Small tables with named rows and columns. After each table, cells are looked up by row and column.

gazi =
        nonog  delat  bizagek  maf  ramur  pud  let  balo
salos     138    185      146  170    172  154  195   157
bagepi     62    177      113  145    184  187  207   137
fet       134    183      146  158    180  146  195   161
luz       147    183      159  171    190  154  189   159
figole    152    182      149  149    171  159  189   163
pez       142    186      150  159    176  145  184   158

bizagek of fet: 146
balo of luz: 159
maf of pez: 159
maf of bagepi: 145
nonog of luz: 147
pud of fet: 146
pud of pez: 145
ramur of figole: 171
pud of figole: 159
bizagek of bagepi: 113
pud of salos: 154
delat of bagepi: 177
Row with the largest pud: bagepi

zipevo
columns: faz, tur, gam, pizem, mukeb, dupoz
pok: [90, 90, 60, 122, 59, 116]
pil: [129, 122, 227, 178, 133, 106]
gelena: [168, 129, 162, 62, 160, 91]
pekos: [127, 121, 149, 161, 120, 98]
sog: [126, 72, 202, 173, 159, 184]
mes: [183, 197, 127, 165, 134, 138]
fek: [215, 160, 126, 114, 112, 115]
zape: [126, 92, 142, 144, 69, 227]
sipif: [110, 154, 97, 68, 130, 192]
fiz: [106, 154, 133, 120, 192, 126]
selo: [55, 131, 106, 100, 186, 116]
pesu: [163, 157, 124, 95, 112, 148]

What is the pizem of selo in zipevo? 100
What is the mukeb of pil in zipevo? 133
What is the pizem of zape in zipevo? 144
What is the mukeb of pesu in zipevo? 112
What is the mukeb of selo in zipevo? 186
What is the gam of fiz in zipevo? 133
What is the gam of sog in zipevo? 202
What is the tur of pok in zipevo? 90
What is the dupoz of pekos in zipevo? 98
What is the dupoz of pil in zipevo? 106
What is the faz of fiz in zipevo? 106
What is the mukeb of sipif in zipevo? 130
What is the dupoz of sog in zipevo? 184
What is the gam of pil in zipevo? 227
What is the tur of pesu in zipevo? 157

rizazin
         loketib     pok    tudi  danuru    vide   nasef  sobozer   fafis
domo      -16737    8095    9656  -15753   11180   50671    48536   25205
zom        -7394   27930   47065   21576  -24968  -40054    30523  -31188
vubif      39324    8095   50806  -19901   24736  -47615     7362   20079
lapuliv    25309   27930   50806  -24048  -20449   12869    20229   25205
kamad       6622   -1823   20879     838  -15931   27989    53683   55965
natu       -2722   34542   43324   -7458  -65634   35550    35669   14952
num       -16737  -18353  -16530    9133  -11412   50671    48536   55965
lizuv     -58783   11401   28361   50609  -38523   -2252    33096   30332
mibuz      -7394  -18353   17138  -15753  -11412  -70296    43390  -20935

What is the loketib of zom in rizazin?
-7394
What is the danuru of mibuz in rizazin?
-15753
What is the vide of lizuv in rizazin?
-38523
What is the danuru of domo in rizazin?
-15753
What is the pok of domo in rizazin?
8095
What is the tudi of mibuz in rizazin?
17138
What is the vide of mibuz in rizazin?
-11412
What is the loketib of natu in rizazin?
-2722
What is the sobozer of natu in rizazin?
35669
Row with the largest vide: vubif

Table nuz
|  | konasa | toz | tif | vibuv | niti | noruzi | vig | zifo | kos |
|---|---|---|---|---|---|---|---|---|---|
| dosokek | 131 | 132 | 155 | 155 | 129 | 145 | 149 | 153 | 150 |
| tazek | 176 | 169 | 107 | 129 | 158 | 148 | 137 | 118 | 130 |
| fud | 106 | 115 | 185 | 170 | 125 | 149 | 164 | 167 | 164 |
| det | 152 | 149 | 137 | 141 | 146 | 144 | 135 | 139 | 143 |
| tebun | 233 | 211 | 59 | 103 | 192 | 144 | 108 | 78 | 107 |
| vefal | 147 | 131 | 151 | 142 | 134 | 154 | 158 | 143 | 143 |
| pogum | 201 | 199 | 85 | 117 | 175 | 137 | 120 | 103 | 124 |

fud, niti -> 125
fud, noruzi -> 149
dosokek, tif -> 155
tazek, vig -> 137
det, konasa -> 152
det, kos -> 143
dosokek, vig -> 149
pogum, tif -> 85
vefal, konasa -> 147
vefal, noruzi -> 154
dosokek, kos -> 150

Table zub
         fuvulag  vil  figudov
lop          742  530      385
rivipi       409  729      488
zupameb      625  655      325
sem          545  742      392
dutule       452  148      228
minimol      841  247      982
rem          542  406      713
nal          818  933      698
nel          597  415      723
sof          738  589      342
veseka       738  379      563
vasesoz      390  641      607

What is the fuvulag of nel in zub? 597
What is the figudov of lop in zub? 385
What is the vil of rivipi in zub? 729
What is the figudov of minimol in zub? 982
What is the vil of nel in zub? 415
What is the fuvulag of minimol in zub? 841
What is the figudov of vasesoz in zub? 607
What is the vil of lop in zub? 530
What is the vil of veseka in zub? 379
What is the fuvulag of zupameb in zub? 625
What is the figudov of sof in zub? 342
What is the fuvulag of vasesoz in zub? 390
What is the vil of minimol in zub? 247
What is the figudov of nal in zub? 698
What is the fuvulag of rem in zub? 542
What is the fuvulag of sem in zub? 545
What is the figudov of veseka in zub? 563
Which row has the largest vil? nal

mamid =
        rasos  milabon
bavimi  6.822    1.600
gop     1.193    4.687
daz     8.786    0.664
geme    7.503    4.564
tob     7.087    4.010

What is the milabon of geme in mamid? 4.564
What is the rasos of gop in mamid? 1.193
What is the rasos of daz in mamid? 8.786
What is the rasos of geme in mamid? 7.503
What is the milabon of daz in mamid? 0.664
What is the milabon of tob in mamid? 4.010
What is the rasos of tob in mamid? 7.087
What is the milabon of gop in mamid? 4.687
What is the rasos of bavimi in mamid? 6.822

sakilad.csv
,zeka,gug,bur,mos,sevu
zipinot,212,39,131,176,193
fimoli,111,73,83,203,70
naroz,102,59,104,229,100
bikap,178,88,165,120,24
difet,178,92,170,122,29
sagok,104,54,115,232,117
fesate,157,84,95,128,27
zomi,176,92,153,120,27
sem,110,69,85,204,69
tifuv,244,137,191,181,87

What is the mos of zomi in sakilad?
120
What is the zeka of fesate in sakilad?
157
What is the sevu of sem in sakilad?
69
What is the sevu of tifuv in sakilad?
87
What is the mos of sem in sakilad?
204
What is the gug of sagok in sakilad?
54
What is the zeka of fimoli in sakilad?
111
What is the mos of bikap in sakilad?
120
What is the sevu of difet in sakilad?
29

safako =
            vot  ginegi   kabon   zugem  sasodo     gat
moz      43.603  70.855  53.265  57.056  51.858  65.739
kopo     56.794  54.502  57.226  88.186  44.773  33.803
zosepeg  37.898  32.667  62.401  88.908  58.853  46.678
reve     55.678  55.683  64.877  20.433  51.924  50.963
peb      41.671  35.042  74.191  36.344  51.563  61.867
nom      60.874  53.352  53.886  71.338  69.460  41.500
ruk      57.574  45.053  42.419  59.778  54.572  47.240
laduf    55.308  76.221  59.120  49.347  53.398  59.702

vot of laduf: 55.308
gat of peb: 61.867
gat of ruk: 47.240
ginegi of nom: 53.352
sasodo of zosepeg: 58.853
vot of kopo: 56.794
sasodo of laduf: 53.398
ginegi of moz: 70.855
vot of zosepeg: 37.898
ginegi of zosepeg: 32.667
zugem of laduf: 49.347
gat of reve: 50.963
vot of moz: 43.603
kabon of moz: 53.265
sasodo of ruk: 54.572
sasodo of peb: 51.563
zugem of nom: 71.338
kabon of reve: 64.877
vot of reve: 55.678
zugem of peb: 36.344
Row with the largest vot: nom

